Turns, then the turns between two rows, first turn first; the first pair answered
Zomer:
[  9 -41  22 -20  10  11  17 -12   5  -9 -22 -16 -13 -22 -13   1  -2 -29] -> [ 14 -34  17 -24   0   0  12 -20   3 -28  -7  -3 -21 -35 -12  10   6 -16]
[ -4 -12  -1  28  13  17  20  30   7   7  -7   4  14  16  -9  -6 -15 -35] -> [  4 -24   0  16   3  15  25  23   3 -13  11  19  11  -4  -6  -1 -12 -38]
[ 26 -42 -16 -29 -32 -51 -27 -38 -15   1  11   1 -17 -61  18  -9  24  29] -> [ 18 -12 -25 -14 -29 -58 -45 -40 -13  20  -5 -11 -23 -33  24  -4  33  55]
[ 18 -63   6  -3   1  12  17  -4 -13  -1  12 -26   8 -19 -22 -33 -40 -35] -> [ 24 -51   0 -18 -13  -2   9 -19 -17 -33  37  -2  -6 -44 -20 -16 -24 -17]
Dag:
[  1  17   0  21   9  -9  15  12  -2 -11 -11  -4 -12   3  -3   6 -11 -19] -> [  8  -2   7   2  10 -14  15  -7   1   4 -14 -31 -11  -2   2  -5 -19  -9]
[-13  23 -16  17 -10  20   4  19   3 -54  16  67  -5 -10  -2  11  15 -24] -> [  9 -51   9 -61 -15  -1  -3 -41   2   9  14 -24   6 -28  17 -26 -15   5]
[-15 -33  -8  42  19   9  33  40  -2  15 -13   3  10  21 -20  11 -29 -49] -> [ -7 -20 -11   8  15 -21 -11  -5   3  59 -27 -55   1  37  -1   5 -20  19]
Tisog:
[ -4  20  -4  -2  14 -14 -21 -21   3  21 -19 -42  -8  24   3   1   5  34] -> [ -8  48 -12  17  10 -13 -20  -7   3 -14  -5  -2 -14  17  -1  20  20  29]
[-18  19  -5  -7   7  14 -17   2 -19  25 -13 -22   6  39  -3 -14  -2  43] -> [-22  41 -12  11   4  19 -16  14 -19  -6  -2  16   0  33  -4   1   6  35]
[  2  -5   1  20  14  10  15  13  -5  13  -3   5   7  -4   5  -4   4 -16] -> [  2  -5   3  16  17   9  12   9  -6  19  -4  -7   5  -1   6 -10   1 -10]
[ 32 -37  -3 -39 -10  -7 -13 -40   4  19  30 -12   2 -37  14  -3  -2  10] -> [ 26 -12 -10 -34  -9 -12 -28 -46   9  24  22 -17  -5 -23  16   2  11  34]
Now pairs of rows:
(two turns a pair)
[ -2 -16  -3  21   9  17  34  35   0 -28  11  55  10  -6  -9   7 -17 -54] -> [ -8  29 -11  -8  10 -22 -31 -21   7  44 -26 -28  -7  41  12   4  -1  43] => Tisog then Dag
[-14  19   3  52   9  26 -10   9  13  -3  10  -4 -19  37 -37   6 -30   7] -> [ -5  -7  12  28   9  15 -16 -11  12  24   4 -43 -15  32 -33  -9 -38  19] => Dag then Tisog
[  0  20 -20  11   4  20 -12 -25   7 -20   8  53  11  -8  -3  39  38  24] -> [ 17 -51  -1 -34   9  19   1 -49   6  23   3 -10  24 -22   5   6   8  16] => Dag then Tisog
[-11  21   6  10  16 -17  -5 -10  12  13 -34 -21   8  10  -4  18   2  10] -> [-13  17   2  19  18 -14   0  -4  13  15 -37 -15   9  19  -5  17   0  -3] => Zomer then Tisog
[-16 -36  -5 -17  -4   1   0 -20   9   6   5   6  30  -2   9  -9 -24  28] -> [-17 -37  -4  -6   0  11  13  -3   9 -10  12  22  31  -7   3  -7 -27   8] => Dag then Dag
[ 10 -14  17  -2 -20  19  30   7  -6 -61  11  33  -3 -25  12  12  35  12] -> [ 18 -20  21 -26 -23   5  23 -11  -5 -52  15  14  -2 -33  22   5  35  31] => Tisog then Zomer
[-29  -3   3  45  27  39  31  32 -21 -40 -10  67   1  21 -24  22 -10 -80] -> [-22  28   0 -26  18 -21 -56 -61 -14  42 -33 -42 -19  47  13  12  13  57] => Dag then Tisog
[  9  -5   6 -30 -17 -19 -15 -47  -3 -14   8 -10 -16  -9  14  -3  20  55] -> [ 11  -9   0 -18 -25 -11   0 -29  -4 -49  23  26 -15 -26   9   6  23  30] => Tisog then Tisog
[  5  37 -14   1 -13  -5 -45 -29   2  16  -4 -16  -9  19   0  16  37  40] -> [  2  -1  -2  44   4  42  16  27   3   5  -9  14  15  19 -23   3   4 -51] => Zomer then Dag
[  3  18 -24 -16 -42  -2 -12 -42 -11  12 -12   6  29 -10 -16  -8  -6  35] -> [  4  -2 -22  -6 -44   9  14 -26 -16 -19   3  37  32 -29 -22  -5 -13  -3] => Tisog then Dag
[-10 -11  -2  -9   0  -3   5 -16  23  36   7 -22  23  18  -5  11  19   1] -> [-17  17 -13   8  -2  -4   2  -5  24  10  16  13  12  12  -8  27  33   3] => Tisog then Tisog
[-17 -22  11   6   7  38  29  47  -4  18 -11  14   1  -1  -6  -8 -30 -54] -> [ -3  -9   0 -20 -20  15   8  18  -8 -37  33  53 -17 -47   2  17  -4 -22] => Zomer then Zomer
[ -5  13 -17  25 -27  20  29  21   0 -34  11  13  20  24   2 -55  25 -45] -> [ -2  34 -20  -8 -28 -11 -14 -21   4   6   0 -37   9  39  20 -57  37  20] => Dag then Tisog
[ 11  11   0 -17 -21 -13 -17 -18  -3 -32  35  16  -9 -42   7  18  11   9] -> [ 20 -21   7 -32 -19  -9  -7 -21  -3 -20  32  -4  -1 -48   6   5  -4  -3] => Dag then Tisog
[ -6  59 -14  13   4 -15 -35   1   7  16 -27  -3 -16  40   4  13  26  25] -> [ 19 -60  14 -36  -4   2  21  -6  -3   6   3 -19   9 -28   0 -21 -20 -37] => Tisog then Dag
[  6   8 -19  13   7  15  35  -5 -32   1 -42 -27   1  12  24 -12 -23  39] -> [  6  -5 -16  17   8  27  59   6 -32 -20 -32  -4   5  -6  23 -12 -28  10] => Tisog then Dag
[ 10 -16   3  23   9  -3  31  27  21  37 -13 -16  -4  -4  25 -16  -8 -19] -> [  5  -1   0  34   9  -2  32  38  20  27 -12   0  -8  -1  21 -10  -4 -23] => Dag then Dag
[  3 -11 -19   8  19   1  24  25  -2   3  -6  37  10  -6  -7   7  18 -36] -> [  5  11 -26 -16  16 -26 -16 -12   0  33 -14  -2  -1  10  10   8  30  23] => Dag then Tisog
[ -7  39   0  10 -13 -15 -15 -10  10 -28  16  25  -4  11  -2  29  45  12] -> [  2  22   2 -16 -16 -25 -27 -37   6   1  11 -13  -2  10   5  18  38  34] => Dag then Dag
